In the rows, zero is written as 128.
M: a few groups of rows, each row roughly a mix of its group's hidden directions:
M (192 x 13):
[[ 94 152 123 114 195 126 131 133 113 140 113 132 101]
 [133 104 176 108 126 134 121 106 160 112 138 178 130]
 [ 80 143  84 137 143 144 131 118 122 115  95 100 104]
 [118 156 119 122 178 118 171 153 159 123 135 121 102]
 [111 116 112 117  61 125  98 115 114 123 131 143 158]
 [ 91 147  86  95  87 101 122 139 119 140 135 135 110]
 [140 130 111 146  70 143  98 132 164 123 132  99 110]
 [161 102 117 119 146 176 142 133  96 137 157 112 157]
 [117  75 116 139 136 132 146 109 144  90 162 138 100]
 [ 95 135 145 114  91 149 144 114 162 111 109 173 132]
 [129  93  93 114 127 158 154  86 136 147 123 100 151]
 [138  94 117 101 121 132 103 150 125  98  71 110 137]
 [123 122 113  82  99 145  92  97 136 129 147 167 131]
 [105 146 127 105 161 107 157 139 163 116 127 116  79]
 [104 124 107 128  59 119 110 118 121 119 127 150 157]
 [123 132 157 106 152 113 143 122 155  89 105  91  94]
 [125 161 155 108 100 148  92 114 131 139  79 109 126]
 [134 144 145 110 111 139 110  79 143 164  85 114 142]
 [153 143 165 148 135 124 122  96 156 122 174 154 148]
 [111 137 137 117 186 104 153 124 112 140 163 149 151]
 [137 134 146 132 196 125 156 140 151 120 125 113  98]
 [134 119 131 127 133 156  48 143 127 134 116 124 125]
 [ 99 114 106 131 124 134  68 151 112 127  86 127 119]
 [153 134 132 143 130  81 131 176 124 142 135 174 131]
 [ 74 104 129 153 100 100 133 136 114 107 106 107 109]
 [120 150 123 155  99 145 181 111 124 124 160  97 113]
 [122 161  84 140 136 123 133 154  96 152 122  82 127]
 [133 128 151 131 160 117 176  99 136 119 173 134 156]
 [105 112 132 139 152  98 128 159 118  88 174 152 129]
 [ 93 156 102 103 169 117 167 133 121 142 147 109 120]
 [121 191 138 111 154 102 131 149 139 147 103 120 107]
 [136 144 139 127 168 108  92 140 113 162 138  83 109]
 [121 106 108 126 134 188 119  89 134 145 124  94 135]
 [110 104 111 132 163 122 166  83 139 113 165 121 135]
 [ 83 130 123  92 117 107 115 134 149 169 112 148  98]
 [124  99 164 146 169 137 152 130 102 111  87 126 142]
 [130  92 127 104 158 129 141 136 103 102  70 126 139]
 [109 144 117 114 168 109 160 147 169 129 142 123  89]
 [124  75  99 156 119 140 128 119 122 117 173 156 121]
 [147 107 163 127 159 109 138 121 101 116 139 166 170]
 [113 155 147 103 114 146  95  87 127 129  86 103 117]
 [172 144 138 102 144 163 114 107 154 153 140 158 146]
 [101 133 146 142 144 113  83 156 107 102 153 155 101]
 [136 122 113  95 145 134 123  72 135 117  85 109 151]
 [170  90 115 158 124 137 172 114 125 104 120 139 151]
 [137 158 151 119  91 147  88 132 123 142  79 120 115]
 [149  97 103 134 141 122 186 101 145 134 135 129 160]
 [112 150 108  98 163 102 171 141 115 150 161 126 136]
 [135 154  99 110  94 120  93 120 154 144 175 126 115]
 [127  70 113 145  91 138 110 106 122 126 164 143 130]
 [ 97  83 145 126 131 116 125 113 167 151 112 140  87]
 [154 148  90  95 101 142 122 116 155 162 113 160 129]
 [179 145  86 149 144 136 120 137 119 152 144  93 137]
 [145 156 130 111 127  96 180  87 141 139 102 125 131]
 [137 116 109 137 178 135 122 152 116 167 166 152 110]
 [ 97 151 107 116 174 120 173 111 138 128 154 108 129]
 [173 123 155 117  78 131  99 132 164 135 136 136 130]
 [ 79 155 113 101 107 107  91 146 123 146 132 119 102]
 [142 136 144 156 121 126 108 196 125 142 149 154 123]
 [170 127 148 125  83 136  87 123 168 114 122 132 131]
 [157 135 128 125  94 128  86 178 121 150  98 136 120]
 [101 118 128 104  92 122 146 124 133  95 168 173 137]
 [ 96 147  97 104 169 114 151 156 104 150 130 114 108]
 [105 160 120 153  91  90 102 123 129 142 116 167 112]
 [159 112 101 142 105 139 177 154 122 161 115 144 145]
 [154 131 127 133  77 140  80 128 170 131 123 126 115]
 [ 71 146 132 125  88 139 130 136 142  91 150 145 131]
 [170 133 134 154 104 134 123 112 110  82 144  98 157]
 [147 159 130 100 104 125 125 100 132 161  74 112 122]
 [ 89 127  94 121 136 142 107 145 112 117  81  98 105]
 [140 165  89 109 139 103 110 153 115 162 139  97 111]
 [148 138 105 143  78 148 118 114 183 126 120 141 123]
 [161 112 169 151 173 147 129 129 127  95 141 121 148]
 [111 166 137 136 133 122 151 117 133 166 187 140 120]
 [110 133 123 191  93 150 144 104 107 117 143 119 119]
 [132  97  99 134 152 106 180 123 138 113 168 128 143]
 [103 138 153 146 147 121  90 170 112 107 155 158 117]
 [141 110 151 128 174 125 176 144  99 120 104 142 147]
 [175 101 144 141 146 160 129 118 107 105 146  97 155]
 [143 135 151 137 200 129 135 145 137 157 121 127 109]
 [ 97 102 166 141 112 146 147 113 140  82 129 159 141]
 [172 135 127 122 114 130 153 111 146 161  81 130 161]
 [126 115 148 159 137 146  94  85 157  89 114 135 142]
 [103 156 156 122 162 120  87 114 133  89 144 117 104]
 [116 109  88  92 119 132 130 139 124 112  70 106 133]
 [131 100 111  94 131 132 127 151 110 113  63 115 126]
 [167 163 120 111 128 168 109 106 160 150 146 140 141]
 [112 125 145 101 186 119 155 124  94 127 109 152 143]
 [105 116  88  95 133 130 142 148 107 127  75 109 116]
 [151 113 156 147  89 129 107 109 159 117 165 135 160]
 [ 78 112 140 164 116 104 137 143 112 101 118  94 112]
 [145 125 109 104 118 109 184  90 135 130  96 117 147]
 [ 86 124 113  84  75 118 131 106 139 119 127 137 113]
 [178 112 142 153 139 155 128 111 100 102 149 108 155]
 [166 151 117 143 117 130 169 178 120 152 114 146 127]
 [120  75 130 130 152 137 112 121 133 176 146 155 104]
 [ 85 101 137 110 133 125 102  75 138 106 142 109 140]
 [179 129  93  97 139 140 128 122 119 156 151 155 150]
 [ 91 127 144 148 147 134 108 167 114 100 175 145 120]
 [137 111 157 176 158 145 129 118 118 102 111  85 134]
 [131 120 126 156 162 173 107 173 127 130 159 137 143]
 [139 146 142 125 188 127 159 136 146 122 127 105  87]
 [137 163 151 130 152 112 158 122 129 149 187 146 129]
 [145 106 151 125 144 154 152 130 125  80 100  89 146]
 [ 89  92 125  77  92 143 137 119 140 131 105 121 128]
 [119 121 103 163  76 135 104 152 119 154 134 113 100]
 [144 148 143 163 105 121 100 118 151 133 187 140 138]
 [113 162 139 108 153 101 149 132 161 114 114 109  81]
 [133 141 143 130 116 116  79 183 110 134 114 159 123]
 [125  75 105 149 115 130 115 111 128 128 177 156 116]
 [123 106 119  80 116 150 100 102 116 127 133 177 142]
 [136 146  98 113  89 111 100 123 152 146 178 128 112]
 [ 74 165 143  97 126 122  92 141 127 144 141 123 110]
 [ 92 100 119  99  68 129 120 103 135 133 120 143 130]
 [108 130 109 101 168 129 167 146 160 151 149 129 100]
 [159 109 138 148 126 157 174 107 146 101 114 154 155]
 [119 122 186 121 153 139 159 118 132 105 154 158 147]
 [148 146 117 174  86 121 112 127 101  93 124 131 155]
 [ 86 139  96 120 163 120 166 141  96 148 133 112 114]
 [128  93  93 124 155 127 167  87 140 123 155 110 139]
 [ 88 103 116 160 108  97 130 146 104 102 115  96 112]
 [147 144 115 150 190 136 159 162 133 127 148 125 129]
 [109 109  96 109 135 135 131 148 102 125  66 112 110]
 [131 125 131 158 130 106 141 185 120 124 170 159 116]
 [147 111 135  90 117 173 151 103 107 119 130 100 159]
 [151 160 102 144 120 124 101 130 154 168 118  88 106]
 [161 118 113 124 151 165 132 149  95 134 159 116 170]
 [175 127 104 165 137 125 105 123 132 138 133  76 119]
 [181 160 107 103 138 154 116 112 145 159 146 136 140]
 [179 109  98 152  93 128 131 106 167 132 125 134 123]
 [164  99 167 148 131 129 114 113 120  90 120 152 162]
 [122 136  87 136 113 107  85 140 120 145 115  84 100]
 [130 110 117 154 135  98 149 174 118 118 172 159 117]
 [192 108 108 129 160 117 129 126 104 132 156 115 139]
 [161 122 111 118 144 165 132 141  91 132 163 119 170]
 [163 106 149 135 165 160 147 130 117  98 122  93 151]
 [161 130 113 116 107 162 126 101 132 151  73 107 131]
 [124 140  90  99 109 110 151 172 112 163 140 109 113]
 [114 106 104 142  96 138 152 121 124  63 133 134 145]
 [115 142 136  96 135 130 112  66 137 112  96  99 128]
 [182 149 161 136 153 126 106 108 111 132 144  96 114]
 [116 145 162 119 136 118  53 128 140 119 129 122 121]
 [117  82 135 113  95 129 126  85 136  99 137 118  93]
 [123 120 162 125 134 162 166 111 135  95 123 167 157]
 [157 134 116 112 110 164 137 103 135 149  75 103 143]
 [ 80 136 149 125 133 103 122  95 127  98 162 120  95]
 [135 141 100 122  75 144 116 140 157 134 113  94  95]
 [153 136  90 115  93 100 107 129 152 139 174 131 111]
 [123 153 120 140 107 142 187 105 140 123 159  96 117]
 [109 141 137 104 147  98 143 124 163 112 127 110  71]
 [124  95 144 128 158 113  72 140 119 122 114 158 155]
 [ 92 112 117 100 130 101 137 152  81 113 161 147 136]
 [130 175 115 124 181 124 167 158 136 125 133 126 122]
 [164 126 104 122 125 164 147 139 122 149  78 130 162]
 [156 102 100 138  94 137 168 147 121 164 110 145 146]
 [142 148 134  95 117 141 103  99 142 152  77 102 144]
 [ 84 135  95  99  87  97 120 148 118 127 145 143 113]
 [164 178 124 136 153 122 131 155 108 100 142  98 142]
 [ 87 130 136 129  88  96 125 108 164 127  97 142 104]
 [146 103  95 148 109 142 184 156 117 148 137 139 136]
 [121 166 133 125  90 112 138 122 133  77  96 109 148]
 [169 147 117 121 148 155 134 147  92 126 155 105 167]
 [177 103 160 146 167 151 132 116 132 109 141 137 151]
 [137 124 108 119 113 165 145  77 138 148 110  87 115]
 [108 102 107 125 163 119 166  95 138 112 170 115 139]
 [168 132 157 122  85 134  88 122 167 119 133 138 135]
 [165 108 167 142  98 137 106 103 158 106 131 142 152]
 [122 139 131 117 184 110 182 125 105 134 149 135 133]
 [172 129 123 155 158 174 104 155 143 148 128 130 141]
 [145 111 125 130  77 142  76 137 154 123  99 122 120]
 [155 123 163 137 102 125 103 111 165 119 169 138 158]
 [125 174 113 130 174 116 140 167 137 160 137 142 125]
 [100 155 109 149  89  93 110 130 140 154 122 162 109]
 [140 117 111 100 138 112 154  69 136 113  93 115 146]
 [120  99 102 121 133  99 188 102 134 115 154 120 135]
 [102 136  93 164 105 113 130 141 116 113 110  77 110]
 [102 144 147 105 125 111 107  66 130 111 110 111 106]
 [103 140  91  94 157 111 159 155  98 147 118 118 117]
 [146 144 137 105 113 145 105  91 143 152  76 107 142]
 [147 131 173 149 133 130 116  90 155 111 159 153 154]
 [118 113 112 135 155 128 190  90 135 109 152 122 141]
 [116  86 123 135  94 134  98 104 123 166 140 165 140]
 [ 91 139 179 132 173 140 123 135 104 145 111 110 130]
 [109 142 108 128 101 106 104 122 128 180 147 164 104]
 [114 146 112 114 148 123 194 128 129 149 154 104 112]
 [125 153 146 163 122 121 121 115 136 149 195 145 131]
 [199 106 119 131 161 114 125 122 125 151 113 118 124]
 [130 100 153 155 163 129 168 138 103 112  88 123 141]
 [116 107 168 139 170 143 156 130 100 111  92 131 144]
 [135 101 163 134 169 122 139 119  93 106 111 159 157]
 [102 123 119 140 175 115 175 129  83 135 139 134 131]
 [115 147  82  83  89 111 126 126 132 155 125 147 114]]
which group is each row in? (one row of each group first):
[159  99 136 131 120 153 140 110 117  76 143  92 147] => T
[148  88 159 108 154 138 151 111 118 115 119 173 149] => L
[132 162 142 119 153  81 153  86 149 123 140 122 106] => N
[177 135 147 105  86 125 104 138 167 142 135 140 126] => A

[126 145 148  97 142 120 161 111 157  91 117  90 102] => T
[132 155 164 108 130 117  70 114 141 128  91 127 141] => N
[149 135 147 148 200 135 142 141 135 152 126 129 109] => T
[160 130 106 124 114 167 144  94 135 157  91  99 121] => N
[130 184 157 107 138 103 124 133 138 132  89 101 111] => T
[142 155 147 126  98 125  88 173 114 141  93 144 116] => N
[ 96  88  97 107 101 156 161 133 132 105 127 136 150] => T
[110 131 151 135 119  89  77 152 125 134 158 150 102] => N
[124 178 151 106 148 102 140 137 153 121  99  99 105] => T
[ 78 154 106 144 125 157 110 105 141 120 107 104  99] => A
[113  91 163 145 145 149 158 118 109  99  98 146 150] => L
[165 126 125 170 163 110 143 148 113 142 133  83 128] => L
[102 146 100 135 146 127 189 118 123 136 155  99 114] => A
[189  95  93 126 131  95 121 129 124 150 137 130 120] => L
